In the rows, 128 means zero.
runs of hidden systems:
run 1, dezi (9 x 26):
[[135  76 173 119 177 120 105 160 108 119 103 130 104 128 110 140 180 126
   86 107 149  78  85 128  82 150]
 [136 104  99 139 156 126  88 134 108 127 119 153 110 108  97 161 104 106
  154  59 156  85 100 192  88 122]
 [131 119 105 144 147 216  84 151 144 137  95 111 105 140 138 114 149 106
  139 142 169  86  93 167 107  93]
 [150 108 147 150 158 124 104 137 126 121 119 144  82 157 102 141 197  75
  107 143 185  81 149 139 110 146]
 [187 132 120 124 173 147 105  93 148 124 122 156  90 142  88 160  86  92
  154  97 177 119 144 185 129 129]
 [153 132 118 148  93 196  92 136 168 132 126 136  89 147 133 110 124  77
  148 167 159 110 145 165 175  91]
 [152 158 137 160 147 132 110 100 145 121 133 156 103 178 107 121 170  85
  124 185 163 133 199 109 134 148]
 [195 157 157 115 133 119 150  90 153 123 166 133  97 151 104 153  80 118
  142 132 161 160 177 165 175 130]
 [141 144 105 153  64 166 133 115 172 104 130 148 116 136 125 100  93 102
  145 162 105 155 173 126 199 118]]
run 2, nomib (9 x 26):
[[ 84 172  45 138 164 129 148 101 114 151 123 114 176 120 150 135 123 140
  170 113 134 149 140 122  77 117]
 [142  90 174 103 126 154 138 178 147 133 132  61 124 137 148 120 157 153
  116 185 160 113  71 116 144 114]
 [107  96  87 123 113  73 164 114 121 125  95 154 132  95 116 133 170  73
   99  78 105 109 133  96 129 173]
 [128 158 101  91 170 193 107 101 142 161  95 111 159 118 161 111  83 151
  144 117 112 148  84 137 102  98]
 [109  94 114 138 115 106 122 176 128 150 147  94 116 134 145 144 197  85
  150 181 192  85 121 128 132 110]
 [158 137 126 109 155 126 187  72 142 114  80 119 143 135 104 107 151 122
   71 102 116 146 116  81 120 189]
 [111 103 108  78 151 167  93 150 160 159  99 153 108  90 180 141  94  96
  153 116 112 116 118 154 148  77]
 [126 148  75 159 123 107 116 106 129 148 137  95 168 163 103 118 173  99
  169 188 184 126 126  96 106 153]
 [166 131 195  71 148 146 169 111 147 144 111 112  97 133 160 116 158 118
   52 124 121 133 123 117 159 128]]
run 3, kupa (9 x 26):
[[131 133 141 158 176 124 174 149 106 106 160 104  92 147 127 174 157 147
  130 115 191 115 170 172  95 114]
 [156  71 111 138 100 156 150 137 182  68  85 139 112 119  86 119 105 109
  125 131 122 130 119 107 184 166]
 [145 160 174 121  95 123  38 105 101 163 150 158 149 142 115  91  96 140
  121 134  83 134  98 130 120 123]
 [108 174 116 183 157 135 150 130  91 123 164 111 112 160 134 150 163 143
  140 125 175 120 182 167  78 105]
 [156  69 139 132 125 160 181 158 181  67  94 108 100 131 105 130 134 133
  113 154 147 129 123 106 176 157]
 [151 132 171 116  85  99  64 105 110 135 140 178 142 121  94 104  79 130
  114 103  63 138 106 122 144 147]
 [109 194 104 183 128 158 120 118  91 142 169 108 135 157 140 126 132 152
  156 127 154 130 158 175  84  87]
 [131  81 152 149 129 147 184 175 155  80 114  93  97 142 125 133 184 132
   99 168 162 112 135 102 151 146]
 [162 110 169 106 115 105 109 101 125 106 114 171 136 113  86 117  71 147
   99  81  65 148 106 115 144 168]]
run 4, fif (9 x 26):
[[107  99 123 118 210  97  73 138 124 116 114 186 135 115 112 169  95 145
  167 115 116 133 144 116  76 145]
 [169 168  87 130  71 136 133  87 142 154 161  98 147 135 112 119  76 107
  176 132 155 148 117 166 173 109]
 [106 133 146 144 108 137 144 135 129 125 112 153  88 138 157 103 209  80
   68 148 110 110 181 102 147 128]
 [140 113 159  95 232 126  92 132 143 120 117 154 126 136 122 167  87 167
  154 139 135 149 136 119  89 136]
 [160 127 101 122  47  85 133 106 138 142 163 117 147 112  97 128  80  95
  169 121 133 140 112 144 189 133]
 [ 94 172 147 137 117 156 159 120 123 133 121 142 112 138 184  97 181 120
   71 143  84 142 186 101 135 109]
 [148  93 178  93 215  97 111 154 132 128 141 123 115 141 120 180 126 156
  145 156 173 129 123 124 100 138]
 [150 117  88 124  65  95 164  97 144 110 130 124 160 103  89 122  70 122
  150  97 100 157 107 118 177 160]
 [ 92 164 168 116 102 156 132 142 110 165 141 118 117 126 204  96 170 133
   78 141  86 128 142 127 136  76]]
run 5, fif (9 x 26):
[[128 186  70 143 176 118 138  65 122 133 129 144 160 141 112 141  97 133
  168 108 138 166 170 126  86 145]
 [180 118 150 104  91 161 143 130 167 143 131 103  81 135 138 123 139  74
  112 147 168 108 120 164 198 103]
 [ 77 101 119 130 159 101 100 143 136 108  94 198 134 115 138 131 144 117
  124 140  73 137 176  67 112 156]
 [170 176 139  86 159 124 103  86 129 179 165 107 146 142 136 144  71 141
  168 137 156 158 115 160 127 101]
 [127 109 111 144  68  86 188 133 141 110 140 132 101 117 123 136 169  69
  110 125 136 117 175 120 186 145]
 [117 137 164  90 198 172 118 128 154 125  94 145 133 134 169 117 114 170
  107 160  87 166 140  82 114 124]
 [147 104 138  92 115  35 109 132 108 170 180 120 143 113 109 169 109 109
  166 120 157 118 100 145 139 133]
 [110 167  89 147  97 149 218  98 140 104 119 117 135 120 150 109 128 136
  103 107  92 168 175 113 157 130]
 [129  95 197  77 168 133 104 175 138 155 128 101 111 133 170 134 166 140
  105 179 144 110  95 111 125 106]]
run 6, nomib (9 x 26):
[[134 127  80 132 139 209  87 135 159 140 103 127 110 125 142 127 100  98
  172 131 159 106 113 178 129  82]
 [149 135 134 164 141 129 100 115 126 132 123 121 120 178  95 113 205  90
  115 182 185 101 139 105 102 159]
 [186 133 167  76 183 136 154  83 154 129 103 153  86 128 125 146 116 101
   81  87 132 136 148 144 148 143]
 [130 126  65 145 125 165  96 121 176 120 115 162 119 127 124 136  84  83
  193 152 144 136 164 146 160 110]
 [160 170 170 140 120 130  75  97 130 153 148 130 134 185 112  92 165 109
  115 203 147 135 141  97 129 144]
 [154 143 168  88 158  88 174 105 138 137 151 157  84 124 149 166 124 104
  101 109 128 150 200 139 163 127]
 [131 128  90 143 112 150 125 122 178  96 124 146 143 128 115 126  56 140
  186 166 109 177 160 110 173 130]
 [126 151 183 126  77  95  60 131 109 166 170 146 139 150 140  97 147 119
  117 187  99 130 135 103 147 117]
 [120 167 144 112 147  65 197 103 106 133 174 126 130 124 150 161 121 151
  119 104 116 168 193 127 130 131]]
run 7, lepat (9 x 26):
[[150 157 201 108 113 104  89  97 112 140 142 187 112 136 130 107 115 122
   77 118  65 145 161 118 147 135]
 [112 149 155 135 137 117  91 154 132 137 185 156 110 141 156 155  95 144
  175 177 127 152 195 146 144  82]
 [148 142 150 143  52 108 127 126 139 125 171  96 157 153 110  98 119 144
  140 197 124 159 123  94 180 142]
 [121 155 188 103 103 105 140 115 103 134 153 151 134 112 154 113  93 171
   83  98  48 163 143 120 147 121]
 [ 74 148 101 144 122 116 133 155 127 128 171 134 146 114 169 151  88 163
  188 151 108 164 182 134 137  82]
 [119 150 115 146  71 132 164 126 125 122 148  62 182 140 127  89 127 174
  137 169 118 160  93  90 143 135]
 [ 97 139 143 122 112 113 187 130  91 114 134 123 139  95 151 127 112 181
   84  59  63 146 125 131 119 125]
 [ 67 120  55 144 151 140 152 155 133 109 124 121 158 100 155 154  91 166
  191 120 119 149 143 129 106 104]
 [111 133  81 157  92 152 159 128 112 125 113  58 180 130 119  90 156 156
  129 131 139 121  59 109 102 138]]
run 8, kupa (9 x 26):
[[105 181  94 143  91 117 149 102 142 137 160 134 151 134 157 117 111 123
  160 171 101 178 196 104 164 110]
 [119 157 168 101 116 118 186 132 137 143 159  89 133 137 184 119 151 155
  101 179 115 167 161  93 165 108]
 [104 131 141 108 107  80 202 130 123 115 148 139 127  95 160 146 106 151
  106  97  71 166 176 111 166 127]
 [ 94 146  96 122  69 137 170 133 130 136 143  95 167  99 168 109  90 162
  147 127  81 165 117 119 162  97]
 [ 73 139 138 122  85 101 169 152  94 155 147  92 151 108 184 107 183 146
   88 128  91 124 116 102 125 109]
 [ 86 116 114 107 147 121 204 143 112 114 109 104 143  86 164 141 123 174
  100  66  89 140 112 121 106 125]
 [ 91  86  87 111  75 115 147 164 119 138 120  97 155  72 148 127 113 133
  143  88 102 110  59 138 142 110]
 [ 78 131  92 125 117 131 121 129  91 160  95 111 166 105 153  97 176 120
  101  91  97 101  70 110  79 125]
 [103  93 117  98 185 132 142 161 106 143 105  99 130  96 154 156 147 146
  122  79 145  95  72 148  73 114]]
run 9, Ruku (9 x 26):
[[118 133 103 165  70 203  80 147 146 115 125 134 127 128 131  94  85 133
  163 146 107 124 115 159 155  86]
 [130 128 103 130 128  90 136  99 140 143 110 119 154 153 111 110 202  77
  116 177 152 127 134  60 124 180]
 [169 134 183  98 186 110 129 121 134 125 161 155  84 135 128 180  84 137
  133 111 148 145 177 170 138 114]
 [103 122  74 157  66 172 117 134 153  99 106 145 149 104 126  96  73 133
  160 122  77 145 122 127 161 116]
 [128 154 148 106 138 101 108 105 129 176 133 108 158 161 146 100 193 106
  109 201 141 137 126  65 118 149]
 [146 131 153 131 138  79 174 131 118 109 180 143  87 124 119 186 100 133
  138  96 147 141 195 172 150 120]
 [108 129  97 129 115 190 139 130 159  98  89 124 160 108 143  96  72 172
  139 125  71 163 103 107 142 121]
 [117 134 161 103  90  78 103 136 110 187 154 110 143 136 157 106 196  91
  103 180 128 111 112  90 142 124]
 [122 150 119 145 168  83 187 114 100 107 164 131 121 127 121 179 110 157
  140  78 144 149 187 158  99 133]]
run 10, dezi (9 x 26):
[[146 107 212 128 111 156 120 178 114 125 153  84 103 144 140 117 151 168
   91 153 144 102  85 150 135 102]
 [108 108  93 193 129 109 132 130 107  70 113 174 120 124  75 141 138 122
  129  78 121 111 161 133  92 170]
 [163 131 178 110 167 187  72 138 133 133 131 115 123 144 126 125  72 180
  140 138 136 133  81 165 109  97]
 [101 109 109 205  63 129 136 170 106  94 146 124 105 136 107 119 180 106
  126 127 148  85 145 151 130 125]
 [162 140 159 132 214 171 106  98 137  97  96 151 120 162  94 127 107 164
  114 125 134 144 135 122  82 158]
 [146  98 161 148  69 118 106 174 115 119 179 123  91 121 113 146 105 123
  147 121 147  98 119 192 168  95]
 [119 154  79 196 141 192 111 102 139  87  88 151 138 160  97  94 134 130
  136 139 125 134 155 113  93 149]
 [169 125 231 116 141 126 108 153 120 130 175 117  88 159 128 142 130 158
  104 158 152 123 134 153 142 110]
 [127 122  68 199  91 127 150 117 130  70 129 156 124 126  73 138 101 116
  161  93 132 131 168 150 137 152]]
run 11, tagab (9 x 26):
[[ 85 148 118 125  92 115  98 122 124 135 134 178 154 104 155 108  82 143
  141 126  42 162 157 104 144 113]
 [130 161 158 103 139  82 167 124  92 175 183  66 148 138 156 146 157 157
  120 135 162 136 114 136 108 111]
 [138  82 116 162 100 144 201 156 152  61 114 117  86 117 103 143 137 116
  113 104 146 111 147 147 168 144]
 [117 122 137  92 135 164 104 121 143 124  87 147 157 102 145  97  74 167
  112 108  49 155  87 101 127 129]
 [ 97 135 131 123  90  60 107 154  78 179 193 110 148 110 153 149 135 129
  157 119 134 112 114 156 117  92]
 [120 124  98 154 145 137 220 123 120  97 101  95 117 129 123 133 191 120
   85  94 155 112 142 122 105 155]
 [140  61 156 112 140 176  86 170 154  95  86 139 117 108 112 121  85 157
  127 123 103 114  66 130 136 129]
 [ 88 148  80 130  98  72  81 108  88 170 146 163 172 102 131 127 111 106
  161  94  89 127 125 129 103 123]
 [125 148 134 140 156 143 157 132  99 153 132  72 119 154 145 129 210 124
   96 132 186  94 110 145  81 118]]
run 12, lepat (9 x 26):
[[110  87 118 165  45 112 155 173 150  80 148 127 126 114 114 124 113 132
  150 160 107 137 145 109 192 133]
 [110 147 153  95 141 104  94 105 109 151 121 142 183 121 140 101 105 173
  115 130  60 163  99  76 100 146]
 [ 97 180 112 173 102 131 147 132  83 134 182 117 126 130 150 140 116 155
  148  96 130 131 166 189 108  79]
 [118 103 112 157 114 161 185 155 167  64 111  94 145 136 117 115 118 175
  139 174 122 160 131  81 154 150]
 [101 102 141 106 111  86 111 145  80 144 130 121 167  91 130 123 115 164
  111  74  79 116  56 122  95 135]
 [ 92 178  53 180 144 153 149  95 113 113 122 149 139 129 132 132 115 132
  156  91 123 145 181 150  88 118]
 [119  95 133 153 135 191 147 179 141  93 111  64 134 142 129 115 148 181
  128 165 159 114  76 121 111 120]
 [116  87 113 138 109  63 149 128  94 106 116 144 145  98  84 138 144 120
  106  58 105 106  99 115 105 181]
 [123 152  88 133 199 190  91 103 136 124  89 159 131 129 126 131  84 140
  156  95 127 135 130 156  74 114]]
run 13, tagab (9 x 26):
[[131  79  92 146  84 142  79 152 149 112 109 117 164 121  85 107  96 129
  177 155 128 116  57 112 140 146]
 [114 162 143 123 111  91  87  93  79 175 129 170 131 125 137 103 173  81
   81  91  89 106 135 123 100 133]
 [121 127 130 144 211 157 133 155 120 117 133 110 101 147 139 169 143 155
  149 129 188 111 147 167  73 104]
 [145  91  77 163  98 134 114 120 164  87  94 131 156 138  64 108 114 111
  164 158 138 132 104  90 143 181]
 [151 167 180  99 120 133  55  89 104 179 127 168 119 139 137  92 134  98
   82 114  90 117 116 135 120 119]
 [101 152 112 164 177 124 127 148 113 123 165 134 109 148 144 172 134 142
  173 146 171 131 198 162  92  96]
 [170 119 109 145 121 142 157 101 166  94 101  94 154 160  73 104 138 129
  133 173 159 148 105  80 145 187]
 [163 136 193 108  96 136  63 116 127 144 137 184  92 131 126 107 100 100
   96 117  84 120 136 151 166 114]
 [ 90 188 101 144 171 124 143 114 113 139 161 133 142 137 167 152 112 159
  166 137 130 166 196 140  96  97]]
run 14, Gume (9 x 26):
[[ 93  98 127 136  91 132  57 171 148 119 131 183 127 108 143 120  91 123
  166 166  78 130 143 116 159 104]
 [105 172 109 123 131  80 148 103  99 166 162  81 192 142 143 122 150 158
  145 156 136 157 116  90  92 138]
 [158 136 150 123 117 154 223 116 138  98 125 104  85 121 138 134 128 133
   75  80 129 135 152 161 165 122]
 [102  70 132 121 113 143  71 170 151 102  93 182 130  94 129 119  85 136
  141 129  65 127 110 104 146 128]
 [105 162 115 120 104  79 106 120  83 185 177  87 184 129 144 125 130 147
  160 138 136 133  91 129  96 110]
 [120 153 117 152 127 164 222 118 119 102 116 100 102 128 149 123 169 131
   74  83 132 123 159 150 125 122]
 [129  54 162 104 138 162  89 177 158  97  82 149 114 104 123 120 103 145
  115 131  92 113  78 111 143 134]
 [107 132  99 127 100  59  83 128  81 179 169 123 169 111 120 142 124 115
  172 109 135 109  92 144  97 118]
 [117 187 100 157 144 193 180 102 114 130 113  99 115 147 156 109 169 126
   93 102 145 124 153 157  97 106]]
run 15, Ruku (9 x 26):
[[140  95 130 114  91  99 127 141 149 149 127 138  92 124 134 132 184  39
  114 153 156  92 143 123 180 130]
 [116 140  92 116 216 113 117 101 136 122 115 172 137 121 125 171  84 138
  171 107 128 158 174 126  88 138]
 [149 136 122 134  72 191 100 144 164 139 141 102 116 139 144 103 102 114
  160 181 146 128 113 156 184  81]
 [115 127  81 118 138  77 163  94 145 136 101 149 141 121 129 131 179  66
  118 137 127 138 171  69 135 173]
 [141 142 175  96 189 139 105 143 142 139 162 141 105 137 161 167  78 162
  159 153 138 157 166 157 133  87]
 [110 123  55 151  40 132 158 127 152 118 125 118 152 103 130 109 104 101
  163 129 106 140 127 122 184 121]
 [120 163 150  83 191 119 140 101 136 168 117 119 143 148 175 121 175 125
   99 173 129 154 151  72 107 134]
 [117 105 141 129 102  90 156 173 125 119 183 131  96 103 145 179  94 134
  163 115 137 129 170 175 169  89]
 [104 147  62 116 131 161 165 101 148 130  88 101 184 110 151  99 103 153
  142 122  92 165 100  90 119 133]]
run 16, Gume (9 x 26):
[[160  69 157 133 124 123 127 168 163  91 131  95 126 152  89 135 134 144
  146 196 173 124  99  97 155 158]
 [160 149 114 112 112  61 112  62 109 156 134 172 140 122  88 131 114  75
  122  77 114 132 134 129 133 168]
 [124 186 152 153 152 193 102 126 130 124 150 146 102 158 157 123 101 158
  139 151 123 149 188 163 121  77]
 [123  84 125 159 111 101 156 161 150  84 129  99 147 145  96 128 160 145
  142 196 150 139 129  63 145 175]
 [187 153 155  85 120  90 131  57 119 153 130 144 139 123  97 119  92 111
   96  74 104 148 108 136 144 162]
 [ 97 152 139 171 113 159 105 155 120 107 163 169  98 131 152 136  94 151
  150 132 101 139 197 169 138  75]
 [111 117 110 152 115 128 144 136 140 103 116  87 181 149 110  97 150 168
  139 188 127 152 102  55 116 167]
 [180 138 187  94  98  81 165  93 104 145 157 118 113 121 111 129 119 122
   74  71 116 129 109 152 158 146]
 [ 85 129 112 171 130 166  99 150 121  87 121 188 113 112 136 132  81 156
  147  96  75 135 173 153 113 103]]

runs to name:
run 17 (2 x 26):
[[148 108 133  98 153 147 124 135 187 106 127 143 121 123 135 150  51 147
  176 167 121 173 152 120 179 119]
 [104 136 135 118  46 103  84 141 108 182 152 114 159 118 154  89 152 104
  123 157  98 113  86 111 148 107]]
 => lepat
run 18 (2 x 26):
[[105  80  92 174 138  98 138 167 142  70 133 130 145 134  86 158 121 152
  184 165 152 138 149  95 121 162]
 [176 172 152 109  92 163 107  69 129 156 118 109 156 147 112  68 106 132
   95 125 101 147  74 119 142 138]]
 => fif
run 19 (2 x 26):
[[ 88 110 142  97 210 135  81 152 138 144  97 178 111 119 175 146 148 119
  125 146 108 122 160 104  93 112]
 [150 108  97 119 126  75 127 130 122 156 163  83 148 133 101 165 131 105
  184 142 204 111  93 147 125 134]]
 => dezi
run 20 (2 x 26):
[[ 93 125 154 135 105 148  90 140  97 120 105 165 139 105 142  89 119 160
   84  84  40 121  99 118 104 124]
 [ 95 130 111 134 161  89 109 154  80 150 168 114 147 115 136 170 117 160
  173  97 155 112 112 170  64 102]]
 => nomib
run 21 (2 x 26):
[[ 93 151  62 158  70 148  91 118 104 154 122 116 179 116 128  88 122 122
  159 114 105 116  81 134 106 112]
 [103 143 169 126 167 134 143 156  88 153 143  84 124 144 168 128 199 160
   89 139 152 106 114 130  73 107]]
 => nomib
run 22 (2 x 26):
[[110 110 134 106 137 143 133 168 134 152 131  55 158 134 163 119 164 157
  140 190 159 120  71 100 115 110]
 [128 110 101 115 136  78 161 101  98 132 102 121 156 104  95 132 156 114
   97  59 123 109  84 111  88 180]]
 => fif
run 23 (2 x 26):
[[141 154 164 122 133 102  86 138 103 185 187 100 122 157 143 141 157 119
  150 177 183 114 126 152 116  93]
 [128 126  81 159 173 130 192 101 142  86  93 139 114 139 103 147 161 105
  118 107 157 132 180 113 106 170]]
 => Gume
run 24 (2 x 26):
[[116 130 156 173 168 132 121 162  81 113 157 112 107 151 119 150 163 165
  123 113 171  95 133 170  61 116]
 [162  82 105 172 118 131 138 132 153  56 109 141 122 136  47 137  96 131
  153 120 148 128 125 127 142 179]]
 => lepat
run 25 (2 x 26):
[[144 124 158 161 148 134 130 109 105  74 103 153 133 143  74 113 119 172
   85  83  94 135 120 113  88 182]
 [132 113 141 123 129 142  75 153 109 138 142 156  98 102 130 152  75 130
  150  74 123  99 107 208 120  82]]
 => nomib
run 26 (2 x 26):
[[156  74  94 148  79 119 122 131 142  97 110 147 112 104  70 135 101  83
  143  81 134  97  99 158 162 154]
 [109 176 134 132 126 148  34 104 101 181 125 167 144 145 149  90 142 109
  124 142  97 119 126 126  92 105]]
 => Gume
run 27 (2 x 26):
[[ 99  98 145 102 133  85 190 142 115 114 111 146 114  86 154 144 155 127
   70  71  79 126 145 107 132 146]
 [102 115  67 115 144 148 109 132 141 128 105 123 175  96 131 133  59 162
  187 109 104 147  83 128 107 118]]
 => nomib
run 28 (2 x 26):
[[197 186 162 148 102 144 108  64 120 136 148 121 131 178  79  93 119 122
  106 135 144 142 123 143 135 152]
 [137 112 172 166 111 129 134 133 132  66 118 183  91 142  95 116 138 128
   82 125  88 133 182 109 151 163]]
 => Ruku
run 29 (2 x 26):
[[128  90 144 172  93 160 152 159 141  64 104 100 137 143  94  93 151 166
   99 158 116 125  98  86 138 165]
 [111 110 150  96 142  91  79 128  91 154 113 184 123  91 135 133 123 110
   96  59  74 100 105 138  99 131]]
 => nomib
run 30 (2 x 26):
[[126  88 196  85 137  63 101 177 108 151 173 111 136 116 139 158 120 164
  138 153 129 124  92 120 130 119]
 [124 163  53 156 114 111 182  70 115 123 115 136 141 120 104 128 133  91
  126  64 127 136 156 140 116 153]]
 => kupa
run 31 (2 x 26):
[[ 89  99 108 100 172  87  56 148 115 169 118 176 130 102 148 158 141  86
  158 119 125  99 128 124  91 117]
 [133 165  75 122 177 160 147 107 135 164 130  76 141 144 149 143 142 118
  167 143 200 128 121 156  95 102]]
 => Gume
run 32 (2 x 26):
[[161 114 175  92 179  85  99 105 151 137 118 166 116 151 111 138 152  97
  108 170 133 140 157  74 133 172]
 [149 145 137 140 108 113  93 116 129 119 169 175 113 126 107 151  43 135
  171 111 110 153 171 173 159 110]]
 => Ruku
run 33 (2 x 26):
[[106 100  64 155  81 126 102 151 105 141 123 103 156 105 108 123 135 107
  166  99 147  84  58 155 104 121]
 [104 164  73 172 130 199 132 108 114 129  85 119 132 139 135  91 173 112
  107  99 132 104 119 144  81 118]]
 => fif
